T: rows in 4 groups, each row roughly a mix of its group's directions
T (124 x 10)
[[ -7   4  11 -25 -13 -10   8   4   7  14]
 [ 20  -8  -1  21  10  -4  -5 -12   3  13]
 [-13   3  -8  -9   9  18  -3  17  -9 -16]
 [  3 -14   5   4   6  10  19 -16  12 -14]
 [  0   6   5  -7   3 -12 -17  -7  -7  27]
 [  0  14  12  11   6  24   8  12   3  -7]
 [ -8 -18  11   2  19  -2 -17   2   3 -13]
 [ -4 -20  17   5  11  10  -3  20   0  -4]
 [ -2  14   0   9  -6 -18  -4 -23  10   4]
 [-12  -3 -20   2  21   3 -14   1   7  11]
 [-28   6  -2  12   6   5  -4   3 -17   0]
 [ -6 -26  17   1 -16  -5  -3   0   3  -6]
 [  9 -23   0   0  -2 -17  -8 -16 -10   2]
 [-27 -11  -2  -7   3 -16  12   4   4   0]
 [  3   7   3 -10  -9  17  25   2  11   9]
 [  4  23   0  -2  15  14  -5  -5  -8  18]
 [-17   3  -2   0   9 -19 -13   0 -12 -17]
 [-26  14  14 -13   3  -7   0   7   1   3]
 [ 18 -11   2   6 -12   5  -6  -4  -4  25]
 [ -4 -19   8  21  -1  -9   7 -12  10  -9]
 [  2  24  -8   7   6 -11   0   7 -12 -18]
 [-31  -2   1  -5   5 -12   3 -14  -1  -3]
 [ -1  -1 -11  -7  11  23  -5   3   1 -23]
 [ -7  19   9   2  11  10 -24  -4  -8   0]
 [ -3  29   2  -1  -4   7  10  12 -13   7]
 [-11 -11   6  -9 -10 -12  14 -10 -20   7]
 [-20   6   7 -13  12  11 -16   7  -9   8]
 [  9 -10   2   5   8  22  -9   3  23  -1]
 [ 11 -15 -25 -10  -1  -1  12  -8   7   0]
 [ 18   2  -5 -10 -11 -14  -2  23  -4   6]
 [ -3  -2  12 -11  11 -12 -20   8   4  18]
 [ 17  -4  11   4   2   3 -22  15 -13  -5]
 [ 14 -24  -6   1  -7   2  -1  -8 -16  14]
 [  3   6   1  -1   2   8 -24   0  -1  26]
 [ -3  16   1  -2  15  20 -10   6   9  17]
 [ -8   7   5  -3  16   2  24   6  11 -15]
 [  8 -12  16  17  -2   2 -20  -1   7 -13]
 [  0  -4 -23   3 -11  -3  24  -1  -3  -7]
 [-16   3  14  14   4  16 -10  16  -6   4]
 [ 26  -4  -8 -18  -2   0  -8   9   4  10]
 [  9  11 -13  -6 -10 -12 -18  11  16   3]
 [-17 -18  -2  -1 -10   7  10  -5   4 -21]
 [ 10  15   3  -9   6  14 -12   9  19 -11]
 [ -2  -8 -10   6  11  -5  10 -29   9  -4]
 [-24 -17  12   3  -1  -5 -10   4   1 -12]
 [-16   3  19 -15   8   1 -17  11   1   5]
 [ -8 -27  -2   9  -2  -4  14  -4  -9 -13]
 [  2  12  -2  -9  -4 -11  10  -6 -28   9]
 [-18  18 -10   1   0   5  10  -4  -8 -20]
 [ 16 -15  -7   2   7 -14 -22 -10   2  -4]
 [ -5 -11  12  -8   3 -29  -9   3  -7   2]
 [-20   3  -6   3 -10  -9 -18   9  13  12]
 [  7  16  -5   2  15  -1 -25  -4  -1  12]
 [ -7   7 -13   1  -5  -8 -27  -8   6 -14]
 [-10  -8   5 -11 -17 -12  21  -2  -3 -13]
 [  2   9  -7  11  20   6 -23  -5   4  11]
 [ -7   6  27  -6   8  12   6  -6  13   7]
 [  5  28  -5  -7   1   6  19  -4   0   7]
 [ -9 -13   8  16   6 -21  -6  -8  -3  13]
 [  0 -27   9   7   5 -10 -10  -8  -3  15]
 [  4   7 -16   6   3   5   2   7 -30  -1]
 [ 10 -10   1   5  -3   2   3 -10  28 -15]
 [ -4   7  15   0  11  -1  30   1  -2  10]
 [  7  -4   4   3  12  13  24 -16  -5 -11]
 [ -6  10   9  -7 -15 -10  22 -10  -4  12]
 [ -4   4   0 -22  -6  14  -4  -3  -3  25]
 [  4  12   8   5  12  -5   8  -9  27   8]
 [ 14   2  -6  -9  -7   9  -8  -5  -8  28]
 [ 16   3  -9 -15 -10  14   2   6 -20   5]
 [ -8  10  13  -5  -6  15  14  19 -14   3]
 [  8   5  11 -20  -3  -2  19   2  17   9]
 [-19  16  22   3   0   7  -2  11  -8   2]
 [  7  22   6   4  -4   0 -14  17 -15   5]
 [ 14  -3   2   3   4  17   1  16  10 -22]
 [ 17   4   2   4 -13 -10   6 -17  15 -14]
 [ -7  -8 -26  -9 -11   1  12   7  -9  -9]
 [ -9   1  11 -11  -1 -25 -14  -1  -5  13]
 [ -6   2 -24 -17   8  -3  16  -5   6   9]
 [ 11  -6   3   5  16  10 -20   8   7  17]
 [ 12 -12  12   8 -12 -13  10  -4  17 -12]
 [ 12 -17   3  -8 -24 -14   5  -4   2   3]
 [ 13  16  -8 -13  -1  18  11   4  -5  13]
 [ -8  25  -1   4  -1   6  11  10  14 -14]
 [-11   7  -1  13  -7  -1  22  16 -14   4]
 [ 10  17  13   9  13   9 -11  -5  -4  17]
 [  9  17 -24   5  -2  -2  -1   5 -18   5]
 [  8  28 -10  -8 -12  -3   8   3 -11   0]
 [-11 -22  -9  -4  -2  -5  13  16  -6  12]
 [ -1   6  13  -7   9 -14 -13  -2  13  22]
 [ 21  12 -15   2  11   1 -12   0  16  -6]
 [  6  -9  23   3   0 -19 -12   3  14  -1]
 [ 11  -2  -2  11  -3  10  28  -3   0  14]
 [-10  20  13   5 -12   8   0  19  -6   5]
 [-13   4  12 -12  -7 -14  20   1 -15   6]
 [ -9 -20  25  -3   4   5  -1  -3  15   1]
 [-18  -1  -2  17  14   0  -1 -22   1  -5]
 [  2  12   1 -16  -7  -1  21   5 -20   5]
 [  8 -11  -8   5  -2  -5 -32  -1   1  -2]
 [ -4 -16  -1  -8  -1   1  26 -16   6  -5]
 [  0  18   9   7  10   0   0 -10   7  26]
 [ 23   5   0   8  14  11   4  -8   8 -16]
 [  1 -24  -6   8  -4  14  11  -9  14  -8]
 [  1   5 -13 -30   3   8  -7   9  -4   6]
 [ 11  18 -21  -9  -8   9   5  -5 -10  -8]
 [ 13 -20  -1   2  -6 -14  -4 -11 -16  13]
 [  1 -19  -7   0   6 -18 -18 -13  -9   4]
 [ -2   7   9   8  -2  18  -9  22  16  -5]
 [  3  -6   4  11  28  -6 -17   6   5  -3]
 [ -7  -4  20 -12  11   1 -11  20  -7  -9]
 [ 16  14   0   0  15   9  -2   6 -24   0]
 [  8 -10  -7  16 -14   0  14 -10 -16 -12]
 [-17   5  13  -7  -9 -25   9  -5   3   7]
 [  3   0  -6  -5 -10  27  18   8  -5   2]
 [ -8  17   3  11   1 -11  -2  -7  19  18]
 [ 15  22  -5  12 -12  11  -2   2 -13  -9]
 [ -7  11  20 -12   6  15 -19   5  -2   2]
 [  4   1 -12   3 -18  -4 -26 -12   3   0]
 [-13  22  -1   9  16   9  -9  -3  -9  10]
 [  3  -6   6  18 -17  15  19   0  -4  -9]
 [-21  14  -6 -19  -4   2 -13   6  -3  -8]
 [  7  -5  -2   2   6 -11  12 -29 -12  -4]
 [-16  18  -1   6   7   0  -1  -6  25  -3]
 [-25  -3  -7  -4  10  -7  -4 -21   3  -8]
 [ 15  13  21   2   9   3 -15   1   3  14]]

the one row of each list that fits no group (the others fit one group, some only roughly)
- K198: [-15  18   6 -11 -12   7   4  -2  -9  19]
- K88: [  6  -4   2  -6  -2  14   4   1  25 -20]
- K927: [ 15  -2  -7   1 -12  11   6  -7 -25 -10]
- K744: [22 -7 25  3 -4  0 -5  6  6  9]
- K531: [-14   8   4 -22 -16  -7  -3   3 -11  11]
- K389: [ -5  -6 -20  19   0   0  15 -14  -2 -11]
- K166: [ -6   4   6 -19 -18  -5   1   4 -15  18]
- K236: [-18  19  12  14   9 -10   3  11   4   7]
- K921: [  0 -12   1  17 -10   6  15  -6  13  19]
- K599: [ 13 -17  -2  22  14   1  -6   0   6 -11]
- K979: [ 20  15 -20  -5   0   1   6 -15   4  -2]
- K813: [ 12 -18  -3  17   9   1 -15   4 -12 -11]

K927
- K300: [ -7  -9   1  -6  10   4  -1  13 -23 -20]
- K431: [-7  2  6 11  2  9  6 -3 31  3]
- K8: [ -4  17   6 -15 -19  -2   6  -5   4  19]
- K207: [  9  15  -9 -19  -9  -6  -2   2 -22  -4]
- K945: [  2 -15  10  13 -18  -5  10  -9  -6 -17]
- K872: [ -3  -1   1  -3  11 -19  -7   4  17 -22]
- K363: [ 25  -4  -4 -19   7   1   2  12 -11  -5]
- K507: [ -9 -11   9 -24   5   5 -10   6 -18   0]
- K619: [  8 -11  20   7 -11 -10   0   5  14  16]
- K879: [  0 -12 -15  -4   8  22   1  -1 -12 -17]
- K812: [ 13   8  -6  14   3 -11  -8 -20  10 -13]

K945
- K567: [14 -7 11  4 10  3 -4  5 -4 29]
- K774: [-29 -18  -5   2   0   0   0   0  -2 -14]
- K497: [ 16 -18  -2   8   2   2  -2 -19  -7 -17]
- K908: [  5 -11   9  12 -21   5   2  -1   3 -23]
- K388: [ -7 -22   5  -6 -10 -12 -18   7  -6  10]
- K394: [-10   5  14   1  22 -20  -5  -1  -4  11]
- K220: [  2  -9   7   8   6 -23  -6   0 -22   7]
- K992: [  7  -4   1  -6 -27   5  14  -4 -10  15]
- K711: [  7  21 -14 -13   3  11 -10  -7   3 -15]
- K566: [  5   5  -9 -19 -17 -12   8  -5 -13 -13]

K497
- K6: [  5  22 -10  -8   4 -15  -9 -12   6 -13]
- K247: [  2  -6 -18   0  14   8 -15 -22   2   1]
- K515: [ -5  -4 -13   7  -7  10   2  18 -24   6]
- K857: [-23 -22  -5   7  -1   9   5   4 -10  -5]
- K825: [-12 -28  14 -12  -5  -3   7  -2   2  -4]
- K259: [-16   7 -16 -16  16   5  -1  12  -8  -6]
- K749: [ 25   2   6  -4   6 -12  -1   1  14  17]
- K149: [  1   6   2  27   8  15   3 -16  -6   3]
- K122: [ 8 16 -6 -4  5 16  6 17 19  0]
- K480: [ 10  -4  14   0  -5 -26  -9  -4  -6  15]
- K45: [-19  -6  17   6 -13  10  14   2  11  -4]
- K929: [11 -1 -2 13 25 11 -4  4 16 -1]
- K937: [-10   8 -12   8   7  11  10   5   9 -24]

K259
- K238: [ -7  -4 -15   0  -4  25   4  -7 -12 -14]
- K445: [ -9 -15 -17 -20  -5  -2  -5   0   6 -17]
- K841: [  1  10 -16  13   1  17   0 -10   3  21]
- K843: [-22 -19  -5   4 -11  -1  10  10  -7 -10]
- K772: [-20  -8   6   4  11 -15  14   4   2  17]
- K401: [  2  17 -12  -1  19  16  17  -4  -4   2]
- K150: [  1  -3 -24 -14   4 -16 -13   0   2  13]
- K439: [-13  17 -11 -12   3   2 -18  14   8   7]
- K851: [  6 -15  24   8  -7   3   4 -11  -8 -14]
- K493: [-18  12 -17 -10  -6  -5   3  10  -3  18]

K439
- K861: [ -9   8  -2 -29   4  -6  -7   1   9 -12]
- K76: [ -5   9 -22  13 -16   9   2  -6   9 -12]
- K398: [ 10 -22  -3  -5   5  25  -3   5   3  -6]
- K407: [  2  -4  -5 -14   6  26  -3  17   8  -2]
- K878: [27 -4 -7  4  3 -1 -8  8 -6 19]
- K245: [ 12  11  10   8  -2  -8  -6  -8 -28   0]
- K827: [-24   6 -17 -10   9  -1  -8   1 -13  -8]
- K820: [  9 -15  17   8 -15 -11  11  11   7  -9]
- K868: [ -4  -6 -14  10   7  -8  -2 -23  19  -2]
- K123: [ 17  25   4   4  -6 -13 -11   6  -2  -7]

K76
- K48: [ -4   0   1  18  15   8   0   1 -26   7]
- K645: [ -5   5   3   6  24 -13 -19   0  10  -5]
- K426: [  7  -2   1  21  20  11  -8   2 -14   8]
- K161: [18  4 -7  0  5 28  8 -4  0 -8]
- K796: [ -8 -19  24   2   5   6 -14   1   6   8]
- K864: [  0  -2  -1 -17   9  10 -15  18  18  -2]
- K942: [  9  11  26   0  -8  -3 -16   8   5  -7]
- K702: [ -7  18  -8  -4  -9  17 -16  -3  -3  15]
- K818: [-10  18  10  16 -12  -3  17   8  -7  -9]
- K379: [ 16  15   5   1 -11   8   6  10  20 -12]
- K278: [ 14   5 -11 -12  -8   2   2   2 -21 -18]
- K821: [  2 -15   6  -9  16  -9 -21  13   4   8]
- K299: [ -9 -10   5   6   6  25   8  17   9  -4]

K161
- K923: [-21 -15  -7 -10 -13   1   1  -8 -15  -9]
- K109: [-25 -21  -3   6   4   0   2 -11   5  -8]
- K544: [-14   4   2 -10  -2   9   1  13 -28   2]
- K568: [ 12 -12  -3  16  14   6  18   1   2 -15]
- K267: [  7 -11 -12   9  -5  -5   6  -5 -26  13]
- K64: [-16  17   0  11  12 -11 -16 -13  -2  -6]
- K681: [ -3 -17  -9   0  15  26  -5  -2   2  -3]
- K383: [ -8 -20  18  14   3   9   1 -11   1 -12]
- K884: [ -7  -3 -16   0  19  16 -19  -4  -5  -6]
- K99: [ -8  17 -11  -9 -10   4   8  10  23   4]
- K786: [ -7  -7   3  -7  12  17   4  18 -19   6]
- K175: [ -6  -6   5   6  17 -27  -4  -3   4 -13]
- K822: [ 18 -20 -10   9  -9  20  -1   3  -1   0]

K923
- K963: [ -1   8 -21   2   4  23   2  -8   9 -12]
- K984: [ 13 -24   6   0  -8  12   7   0   4  17]
- K665: [-16  -8  -3  -5   9 -20   7  11  -5  19]
- K96: [ 14   3 -21  -5  -4  24   3  -8   2  -5]
- K505: [21 24 -1 11  4 -3  1 -5 -2 13]
- K289: [20 27  5 -7 -2 -3  2  3  4 10]
- K55: [ 14  -3  -7  -4  -3 -19 -10  -8 -22  -7]
- K674: [ 15  28  -1   3  -2 -15   3   6   2   5]
- K817: [ 19 -22  13  -8  -4  -1  -3   0  -9 -13]
- K761: [  3  -9 -10   4 -25 -11  -5 -11 -10 -11]
- K782: [-14 -22   3  20  -3   9  -2   3 -12  -4]
- K330: [-1 19  0  0 -1 21 15 -7 10 12]
- K610: [-12 -17  16  -2  17  -2  14  -4  12  -4]
- K947: [  1   4  -7 -16  -4   1 -10  29   0  10]
- K790: [ 17 -12   5  -8 -17  -1   2   1  17  15]

K610
- K946: [-17  -6   3  27  11   2   7   7  -6   6]
- K877: [ -9  -9 -12  15  15  -7 -19 -10  -7   2]
- K709: [  6 -25   1  -2  -7  -6   8  12 -11 -17]
- K555: [ 11  23   3 -10  10  -3   2 -15  15  -4]
- K4: [ -5   7  14   6   3 -23  20 -10  -4   0]
- K612: [ -1   3  -8  -4  -1  24   8   1  13 -22]
- K16: [ 0  6  3 15 -4 12 13 15 19 12]
- K402: [ -3   3 -12  -7   1   6 -29  -8  -5  12]
- K338: [ -7  -4 -14   3 -15  -8  -8  -9 -14 -22]
- K302: [ 15   8 -20   8   5 -12  12 -10  -4  13]
- K729: [ -2  -2  -1   1 -22  -7  18 -10 -19  -1]
- K476: [-22   4 -13  -4   7  -3   4  -6 -21 -11]

K402
